One turning vector, and how many ticks it has turned
The counts run from 0 to 561.
[  2   0   7 -20 -31   1  -4  17  -8  -4  -4   9  15  -5  -6  -4   4  -7
   3   0   4  16  -6 -10  31   7 -14   5  -6  29  16   3 -21 -30   4   6
   9 -12] | 72
[ -6  -1  19  12 -26  13 -10  34   7  -9   3  12 -11   1   9   3 -13  22
 -11  30  10  16   1  -8   6 -12   0  -8  -6  10  -6   7   0  -2  20  11
   5  -3] | 512
[-23   5   7 -23 -17  20   8  21  16   7   3  19  -2 -14  -9 -12 -10   8
  -3   0   0  29  15 -13   2 -11   6   1  -8   0   7 -23   3  -8  -9  11
   2  -9] | 521
[-10  -1   4 -24   5  -6   4 -19   2  22 -11  -8   0 -15  12   4  22  23
   6 -30 -18   4   2 -18  10  11  17  -2  -1  20   6  12  -6  -4   2  12
   1  14] | 315
[ -6  30   8 -25 -12  10   3   4   5  -5   3  22  -5 -20 -11   2   1 -10
   3  -3 -14  25  11   9  -3  -9  -9   8  -4   1  16  -9   1 -25 -24 -24
   2  -9] | 524
[ -3   7  17   4 -19  24 -11  -4  15  -3  -6  -5  -8   5   7   7 -23   2
 -11   5   5   2  14 -20 -27  -1   0 -19  13  -1  -9   8  35  18   7  -9
  -4   8] | 174
[-27   6   7 -25 -18  21   5  23  16  10   4   9   2 -20  -4 -14   1  20
  -9   8   2  27  17  -7   5  -8   7   1 -15   0  11 -13   2  -3  -6  14
   5  -6] | 520
[  6  12  -9   0  -9  -4  -4   7  19  14  -5  20  18  -5 -11  25   2 -17
 -18  10  -8   3   7 -17  10 -10 -12   1 -12   4 -17 -34  -5  19   1  19
  -1 -19] | 454
[-27  -1   7 -24  -5   8   9   6  14  12  10   4  -3 -21   4  -4   1  29
  -7   8   2  23  19 -12 -17  -8  -1 -16 -10  -7  10 -13   6  13 -16  18
  -4  -6] | 19
[  9  12  -1  16 -31  18 -20   0  -6  -3   1  24  -5   5   8  12  13  -1
   5  -1  16  10   0  -5  -7 -20 -17   2   1  18 -28   3 -15  13   3  15
  15 -21] | 3
[ -4   1  -5   2 -10  -9 -18  29  14  21   7  -2  -3   2   0  -6 -25 -11
 -13  33 -17 -16 -24  -6  10  -6 -12  16   6  -3   0  11 -10 -10   9   1
 -18   4] | 395
[ 19   9 -22 -19  -3  20 -21  -7   1  33   3  -1  10 -19  -2   2  -8  -8
   2  -6   5  -4   7  11 -13 -20  -7  13   1 -19 -22  -1   2  24  -2  -3
  12   5] | 115
[  4   3   3   6   4  -2 -31  19   9  14   7  -7  -7 -25 -14  11 -11   7
   6 -17  -3  -8   9  -6  -8 -12   3   2  -9 -39  -3  -6  13  11   5 -12
  -1  16] | 107
[ -4  18  -9  15 -10 -27 -10  22   3  16   4   6  -4 -15 -28   9 -16  -9
 -10   4   2  -8  -5  -6 -12 -15 -32   9   7 -20   4 -13   7   3   3  -4
 -15   1] | 281
[  8  15   8  12 -21  33 -18   0  -6  10   7  14 -23  15  18  -1  -4  -9
  10   0   8  14   2  -1  -5  -5 -12   2   3  10 -28  17  -5   2   6  -2
  13  -7] | 503
[-17   9  13 -24 -21   2 -10  -3   5  16  25 -11   9  -8  -5  -7   3   4
  20   5  27  10   6   3  -6   6 -25 -16 -15  13   7   4   3  -5  -6  -3
  -2 -16] | 344
[ -2  25   5  -1 -14 -10  18   3  11 -14  -6   9  18  -5 -14  18  -7   9
   2  11   7   8   6   8  18 -14   1  -9   1  45  11  -7   2 -15   6 -12
   5  -4] | 188
[ 10 -10  17   2 -18   0   2  17 -14   4  -6   6  -6  -9   6 -18 -18   2
  -5  -6  12  21  -1 -23 -13   3  -7   1 -22  -2  33   4  -8 -30  -1  -3
   7  -2] | 79
[ 18   3  12  -4   8 -30   4  -6  -7  12   6   5  -4 -11  14  16 -21   5
   2   7  -8  23   6 -13 -20  -8 -30 -23 -14  -9  13   3  -6  -5   2   8
 -10  -8] | 465
[  1 -20  -1 -16  15   0  16 -11  -6  -1  -8  12 -19   0  27   5  -1   5
  19   3  -8   2  25 -21  -1  -6 -11 -10  -8  -2 -18  -8 -21   7 -18   9
   0  -3] | 474
[ -3 -18  -2   3  11  -3   5   3  17   9 -12   2 -11  -1 -14  -2  10  -1
 -22  22 -12 -14  17   6  -3   6   2  12 -15 -19  -5 -12  -1   8  -5 -30
   0  24] | 539
[-10  -3  -6 -11  11  12  15  -1  18   1  -4   3  16 -14 -14  17  10   1
   0  11  13   6  20  22  27   3  12  -1  -2  19 -10 -25  -5   4 -16 -30
  13  17] | 363
[  0 -10   0   1  11 -23  27   4 -16  -6 -14  14 -17   0 -10  12   7  20
  -5  18  19  -3  13   9  -5   4  -6  -4  10  16  -1   7 -22   4  -5 -19
   2  21] | 34
[  4  11   6   3  -7   6  -5 -26   1  15  -5   0  -5  11   3   6   3  -8
   1  -3  16 -21 -30 -16 -20   9  18  10   2  40  -2  12 -16   2  -5  -8
  -5   2] | 325
[  1  11   0 -12   1  -1   6   3   3  31  -3  15 -23  20 -17  -5 -15 -12
  14 -29   0  15  13  -7  -1   9  -4  -1  11   7 -13   9 -10   1  25   7
  -4   1] | 50
[  1  -3   7  34  -2 -19 -17  21  10  -3   2   5  -9  -2 -18   7  -4  -6
  23  -4   7 -24   5   9   1 -24 -12   6 -16  -5  -1 -14  -5 -11   4 -27
   4   7] | 99
[  3 -18   9   3  -7   7 -10 -15   9 -22 -10   2   0  10  -6   3  21 -18
  19  -4  -7 -10  13   4  -7 -10  -2   6 -19  -1  -4 -14 -10 -14 -22 -36
  11   2] | 91
[ -4  -5 -10  -9   2 -17   0  14   7  44   1  -6 -11   6 -22 -21  -3  -3
  11 -17  -1  -4  15  12  -1  -3 -19   8 -14 -11  -7   8  -8  -1  26  -1
  -1  10] | 549
[-20   8 -21   9 -10 -17  -7  22  14  24  -2   0   7 -10 -34   1  -7  -4
 -10  10  16 -15  -9  -5 -10 -17 -13  12  10  -2   2 -16  -2  10   0   8
 -13   0] | 279
[-12  -2  -5  25  -5  18 -14   7  14  26  -3   3   6 -12  14 -16   2 -12
  -7  -8 -14  23   3   2  16  -8  -4  16 -17   0   1 -15   8 -21  -2 -11
  17   2] | 251
[  5  17   7   8 -17  38 -21  -8   7  17   8  11 -22  13  16  -3  -7 -18
   5   0   7   8  -2  -2  -9  -3  -7   4   1   8 -32  10   2   7   3 -10
  10  -5] | 502
[ 25   6 -24 -17  -8  17 -15   0  -6  29   1   5  -1 -16   2   1  -9  -9
   8  -7  10  -3   7  10 -14 -22  -9  13  -3 -16 -24  -2  -6  21   3   7
  16  -2] | 116
[  8  -3 -13  -9 -16  -1  -2   3  11  14  -3   6  19  -9  -8  13  17   4
 -23  17   9  -5   5 -12   7  -3  -2   3 -19   4 -16 -16  -8  33  10  26
   6  -8] | 452
[  7 -13  -7 -21  -8  25  -2  14  -7  21  -2   0  -2   4   4 -16 -41 -20
  23 -11  21   7   3 -17   1  -8  -7   8  10  -2  -6   8 -15  -1  -1   6
   3  -6] | 232
[  5  -6   9  -7   8  21   5   4  11 -10  -2   4  -8 -17  11   8 -21   5
  -3  30   3  -7  23  -3  -1 -10   6  -7 -17 -14 -16 -14  10   9 -16 -30
   6  15] | 357
[ 18   2  15   0  19  -2 -17  -5   8   4  -3  14 -24   8  -8  24  -6  -3
   0 -15 -25  23   2   7  -9   5  21   6  11 -21   2   9 -13   7   7 -19
   0  14] | 379
[ 15   5   5 -13   1 -20 -15  -3   2  12  -3 -10  -2   6 -20  14 -16 -15
  19 -18 -10  -5  -6   9  -6  -3  -6   2  19  -6  15  20  -3  -8  18 -22
  -9  19] | 554
[ -9 -16  11 -25  -4  -3 -16  18   6   2   8   4  -5   6 -13  14 -12 -12
  31 -20  -3  12  11 -19  20  18  -8  -9  10 -15  -5   1 -18   2   1   9
  -8   1] | 225
[ -2  -2  -9 -15   4  -6  -8 -11  13  22  -6 -13  13 -17 -15  13 -16  -4
 -23   5  -4   4   9 -12 -24   1 -12  -8  17 -27   9  -2  23  23  -6  -6
 -13  12] | 288
[ -9   8   2 -19 -20  27   4 -13  28  -7  -6  -5  20   2   1  10   4  -1
  -2  20   1  -5  19   4  -1 -14   6 -11   3  25 -18  -7  18  16   1 -10
   5   3] | 181
[ -9  24  10  22 -17  -6 -12  -1  -5   8   1   0 -17   4  -9  11 -14 -14
   6 -19  12   3  -4 -15 -16   6 -29  -9  17   4  -2  10  20  -8   2 -16
  -7   3] | 167
